In the rows, zero is written as 128.
Each path is a new rotation, seen through one point. The rows after it are directions, each followed by how far the rotation turns it, in degrees each step (0 if it stays put).
Each turn is a multiple of 5 degrees from 10 to 175, or 0.
Each row of a path follows its step; steps can be skipped.
path 1
step 0: [131 123 127 134 120 125 127 137 121 133 140 129 134 122 137 129 125 128
 132 120 126 123 132 131 131 136 130 128 124 129 126 135 131 131 138 118
 132 133]
step 2: [126 127 129 120 126 127 140 128 125 130 137 123 126 134 133 130 123 131
 124 128 135 129 130 120 137 126 129 126 136 139 121 125 122 139 131 123
 121 127]
step 3: [130 131 134 133 129 140 126 132 126 135 130 135 136 130 121 136 133 125
 121 128 121 122 130 129 142 131 125 125 125 131 123 119 124 127 132 122
 126 133]
step 5: [134 121 129 125 130 125 138 136 121 124 139 127 133 122 121 130 131 128
 133 129 122 125 133 130 120 124 131 123 134 128 121 123 121 131 126 123
 134 138]
step 6: [124 125 124 129 134 136 139 130 132 130 128 132 138 131 132 130 127 147
 132 125 123 120 124 127 133 127 125 129 138 131 129 124 126 130 126 132
 124 123]
step 7: [126 125 134 133 134 127 141 130 126 125 129 131 139 128 139 127 126 118
 133 126 129 128 136 129 140 130 136 131 119 134 128 126 127 130 130 124
 126 130]
step 10: [127 122 129 132 137 126 131 125 123 140 132 131 131 132 127 132 136 132
 134 127 120 131 122 129 134 125 139 128 132 127 116 125 124 122 130 119
 126 126]
step 11: [126 123 128 122 123 129 135 128 129 133 136 125 126 126 135 139 118 131
 130 130 128 118 129 134 139 128 125 136 127 136 133 129 130 130 133 119
 124 121]
step 12: [131 130 136 132 121 132 134 134 126 123 131 122 129 117 127 127 134 127
 126 127 120 125 138 124 139 128 126 121 124 125 120 127 118 126 136 123
 130 126]
step 17: [125 125 132 128 141 134 134 121 126 127 125 121 135 123 126 136 136 133
 131 125 122 118 133 130 127 127 133 119 127 120 124 124 122 129 125 129
 120 129]
Speeds:
[130 129 126 126 128 129 126 130 130 127 126 127 126 129 132 130 128 128
 130 126 128 127 124 131 129 127 126 128 129 129 127 126 128 131 126 129
 128 124] : 155
[129 127 128 127 129 128 129 125 129 126 124 126 128 124 130 126 129 129
 127 127 125 128 127 124 129 129 128 127 124 130 127 127 128 126 128 130
 127 126] : 135
[127 128 132 129 128 130 125 130 130 125 127 127 128 127 127 129 128 126
 127 127 130 126 128 128 130 130 128 126 126 126 129 130 124 129 127 128
 123 128] : 80
[127 129 127 127 130 131 127 127 124 130 126 130 130 131 128 129 127 128
 128 127 128 129 127 126 130 127 131 126 130 132 129 128 128 127 125 127
 125 128] : 95
[126 126 129 132 129 128 128 126 130 127 127 129 128 131 133 130 128 126
 128 128 128 128 126 128 128 131 131 129 127 125 126 128 128 126 128 128
 131 130] : 115
path 2
step 1: [123 127 131 125 133 139 126 129 127 131 124 120 126 115 127 128 125 141
 124 117 126 129 132 132 129 133 140 129 133 136 129 130 130 136 122 130
 140 132]
step 3: [133 122 120 135 122 125 116 127 121 124 134 133 130 130 139 129 122 134
 123 134 128 133 120 139 135 128 119 127 129 118 123 125 124 124 130 129
 135 133]
step 4: [140 132 127 121 125 123 128 123 121 135 123 137 125 129 115 123 131 125
 129 127 133 139 126 130 136 134 132 128 124 126 131 124 141 121 132 138
 127 130]
step 6: [123 129 139 126 124 124 136 140 128 124 121 120 126 124 131 129 136 129
 126 136 131 137 125 130 119 124 124 131 137 123 128 134 127 122 133 121
 130 115]
step 9: [126 113 133 132 127 128 123 134 139 130 132 123 121 136 130 133 130 133
 133 120 129 129 133 131 139 136 133 125 130 135 140 132 124 123 127 126
 121 130]
step 11: [122 139 125 131 125 126 122 115 126 131 131 125 128 129 125 131 120 127
 120 130 132 118 124 130 130 127 129 133 116 114 132 135 120 132 137 124
 125 124]
step 14: [120 127 128 130 121 119 128 133 117 120 134 130 123 125 133 136 127 132
 131 124 131 125 135 128 118 135 133 127 132 121 121 120 130 131 117 126
 140 124]
step 15: [131 122 122 120 122 134 121 124 121 133 138 135 133 133 129 118 125 132
 130 124 137 123 121 127 129 122 133 133 124 126 124 115 120 122 127 128
 128 138]
step 16: [143 130 122 133 126 128 126 128 139 132 129 138 124 124 130 121 127 127
 110 127 124 138 126 128 128 131 134 120 125 131 127 122 133 131 133 133
 132 125]
step 17: [129 126 126 122 136 123 134 132 127 121 130 127 128 121 113 127 137 138
 121 128 121 128 128 132 138 134 120 134 126 132 139 126 130 120 126 121
 130 121]
Speeds:
[130 126 125 127 128 126 126 127 129 129 129 128 129 125 125 128 129 131
 128 131 129 128 129 130 126 126 130 128 127 129 127 125 129 131 128 126
 132 129] : 25
[127 127 124 129 127 129 128 128 127 125 125 130 128 131 126 126 125 125
 126 129 132 128 128 128 126 128 128 129 127 126 126 128 126 127 132 128
 129 130] : 90
[128 128 130 128 125 130 129 126 131 128 130 128 127 129 128 130 131 128
 130 127 133 124 125 128 128 128 125 126 129 129 128 126 126 128 129 126
 130 127] : 115
[124 129 130 129 128 131 129 128 127 128 128 128 127 129 129 128 128 128
 128 131 128 125 129 130 124 125 131 131 130 130 127 128 132 126 128 129
 129 127] : 55
[126 127 126 128 131 132 126 126 129 127 131 128 127 129 129 125 127 131
 129 129 128 128 126 129 131 129 128 129 129 126 131 130 128 129 126 124
 127 130] : 175
path 3
step 0: [122 128 130 130 126 131 132 116 129 139 127 117 122 130 119 133 127 136
 122 131 129 134 122 120 118 130 126 131 130 130 129 125 126 127 127 139
 125 131]
step 3: [128 130 128 125 131 122 136 128 123 131 132 136 125 128 133 129 122 122
 126 127 127 129 131 132 118 128 124 124 117 133 127 122 119 120 119 138
 119 134]
step 4: [131 119 126 124 129 130 130 133 131 130 130 136 126 124 133 135 121 117
 135 136 133 131 133 135 119 125 122 123 130 134 133 128 118 127 131 126
 126 138]
step 6: [125 122 121 127 122 127 148 130 129 139 132 124 118 137 131 127 130 124
 130 127 129 127 124 127 126 125 128 126 138 131 125 125 125 129 126 130
 135 128]
step 8: [133 134 132 128 129 122 132 127 128 132 128 129 113 122 126 127 138 122
 121 128 124 130 117 133 129 131 133 125 124 122 126 125 129 128 129 144
 130 129]
step 9: [129 129 130 127 135 127 119 129 125 132 130 132 116 126 128 133 135 119
 134 133 131 128 122 131 133 134 126 122 133 134 121 118 122 132 117 135
 129 131]
step 10: [130 128 132 126 134 134 115 122 134 127 135 122 125 120 131 129 126 129
 131 137 130 129 123 132 118 132 125 119 137 125 126 118 127 127 129 136
 122 129]
step 13: [130 125 134 127 128 124 132 129 124 140 127 126 117 125 130 134 116 131
 124 124 126 122 124 128 118 128 128 132 123 118 132 123 132 123 136 130
 119 123]
step 14: [132 130 123 120 128 124 132 135 121 141 131 144 120 129 127 133 119 127
 128 127 126 121 123 132 130 132 130 131 123 135 126 126 123 121 130 132
 127 128]
step 16: [124 125 130 123 123 129 139 127 133 125 127 131 120 123 124 127 120 123
 124 139 131 138 123 134 120 131 125 130 134 137 125 131 129 127 132 137
 121 132]
Speeds:
[128 128 129 130 130 130 123 124 130 129 127 124 128 126 127 126 129 127
 126 127 127 128 127 127 129 128 126 126 126 130 126 128 125 127 126 129
 127 127] : 40
[127 128 128 129 127 126 126 129 125 128 128 126 127 127 130 128 124 128
 130 129 129 128 125 128 129 127 127 126 129 128 125 127 129 126 127 126
 132 123] : 90
[127 124 128 128 129 127 129 128 131 129 130 127 128 133 124 127 130 129
 128 127 127 128 127 129 124 126 128 128 127 127 125 130 130 129 128 126
 128 125] : 65
[130 129 126 131 127 128 127 131 126 130 128 127 131 131 127 130 126 126
 127 128 128 129 128 127 126 130 128 127 127 127 129 129 126 126 129 127
 123 126] : 35
path 4
step 0: [134 134 132 126 121 126 129 131 125 130 126 137 130 127 135 137 129 123
 119 122 133 124 133 132 137 139 129 129 146 122 130 133 125 126 127 124
 122 125]
step 1: [126 135 131 135 128 127 127 135 132 116 128 134 121 136 123 127 124 126
 131 131 118 132 126 131 136 132 110 131 122 125 127 130 127 133 122 124
 130 135]
step 2: [132 118 128 124 114 120 127 124 127 132 129 127 135 130 124 118 133 127
 127 130 125 133 128 123 127 136 127 133 139 119 128 139 133 126 119 126
 122 128]
step 3: [128 146 127 130 126 125 127 132 137 132 130 129 124 134 124 137 128 122
 133 124 121 123 128 135 116 140 122 120 134 132 134 131 126 126 125 126
 127 129]
step 7: [130 132 121 128 128 122 136 116 125 125 125 125 126 133 121 135 129 118
 130 123 130 128 125 132 136 132 126 129 119 117 119 140 137 127 121 127
 127 131]
step 11: [130 137 128 133 122 119 136 136 130 115 130 139 127 125 120 128 123 130
 133 125 133 125 127 137 131 127 120 133 130 123 130 129 115 123 131 128
 122 126]
step 12: [133 131 139 121 123 130 119 127 121 125 124 124 124 131 125 128 125 128
 119 133 127 139 127 127 139 134 122 127 135 123 122 132 135 127 118 128
 119 126]
step 15: [130 138 136 123 124 114 127 125 125 130 127 133 125 128 135 137 130 123
 121 125 124 125 140 126 124 137 126 129 129 128 118 133 131 122 128 116
 125 127]
step 16: [132 128 128 144 127 125 131 130 130 133 131 139 119 129 129 118 130 127
 123 127 115 135 126 132 131 129 113 126 126 129 132 128 127 133 125 134
 127 125]
step 17: [132 126 130 131 117 119 140 124 127 124 126 120 133 123 124 125 122 123
 127 122 130 125 129 133 131 138 130 128 138 116 123 132 131 127 123 120
 130 119]
Speeds:
[127 125 128 129 131 126 126 127 129 124 125 124 129 126 127 129 126 129
 128 130 127 129 128 130 126 130 126 128 128 125 125 128 127 130 128 129
 130 127] : 140
[127 128 125 127 129 128 128 127 125 129 131 125 130 128 127 127 131 124
 129 129 129 126 126 130 127 127 127 124 126 127 127 129 127 130 128 127
 128 127] : 25
[128 128 126 128 128 128 128 127 131 127 125 128 127 126 128 132 128 127
 131 125 130 124 128 128 129 130 129 126 128 126 130 129 129 128 131 131
 125 129] : 100
path 5
step 1: [129 137 130 129 128 121 134 121 130 133 129 128 122 129 115 127 131 131
 124 117 130 129 120 126 132 127 135 123 142 124 134 134 123 126 118 126
 123 134]
step 3: [134 119 135 129 128 133 136 126 125 128 121 128 136 128 136 131 132 127
 123 121 134 123 113 131 137 125 119 131 131 126 119 129 128 130 129 131
 122 123]
step 4: [121 132 130 133 129 132 124 134 127 130 123 126 127 124 131 126 128 127
 120 125 129 131 112 135 127 122 120 133 138 128 133 122 122 121 117 129
 127 139]
step 5: [122 133 128 129 129 125 129 125 133 122 121 129 133 123 125 118 121 137
 128 125 139 127 130 136 137 132 127 138 131 133 130 122 123 131 124 118
 134 132]
step 7: [128 127 125 133 128 127 130 133 130 134 123 124 132 125 126 137 130 133
 127 137 125 123 122 130 130 136 129 129 135 135 131 124 129 122 110 133
 116 126]
step 8: [127 128 127 131 121 131 139 127 132 131 129 129 128 131 123 130 140 136
 125 119 137 124 133 131 135 125 122 136 132 139 126 118 123 132 122 134
 128 125]
step 10: [121 130 124 139 143 125 128 126 127 131 122 131 129 127 129 129 124 123
 124 131 130 122 121 139 140 136 136 137 134 129 126 132 126 131 127 131
 125 128]
step 12: [129 128 126 125 125 130 122 127 133 150 118 131 132 126 129 126 129 137
 125 125 131 129 123 129 132 133 120 128 125 124 133 122 128 122 122 123
 123 135]
step 15: [132 137 132 129 128 121 135 129 132 140 122 130 134 124 139 134 134 129
 130 136 132 128 124 131 142 125 127 133 137 126 119 128 128 124 123 125
 125 126]
step 16: [135 125 132 135 128 135 139 133 120 130 123 123 126 136 130 129 126 125
 129 123 134 128 124 130 139 125 126 140 132 121 130 120 128 133 119 131
 129 138]
Speeds:
[127 128 130 127 125 129 127 129 128 128 127 129 129 129 129 128 127 130
 130 126 126 125 128 131 126 131 129 127 125 130 132 129 126 125 128 123
 127 129] : 55
[129 128 124 124 127 124 127 130 127 127 129 126 128 128 124 128 128 131
 127 130 130 130 127 127 130 130 126 126 128 128 130 127 129 127 128 127
 127 126] : 55
[127 128 132 123 127 128 127 125 127 130 127 128 125 127 129 128 128 130
 127 127 125 126 125 125 128 127 128 127 130 128 128 126 127 130 130 128
 130 125] : 130
[130 125 129 129 127 129 130 130 128 131 128 127 129 128 130 129 128 128
 128 128 129 128 127 128 127 127 125 126 125 129 129 121 127 128 129 131
 126 130] : 85
[127 128 128 128 130 129 129 130 127 128 126 130 125 129 125 131 128 124
 129 131 125 127 128 129 128 130 128 126 132 127 127 126 126 128 126 126
 128 131] : 125
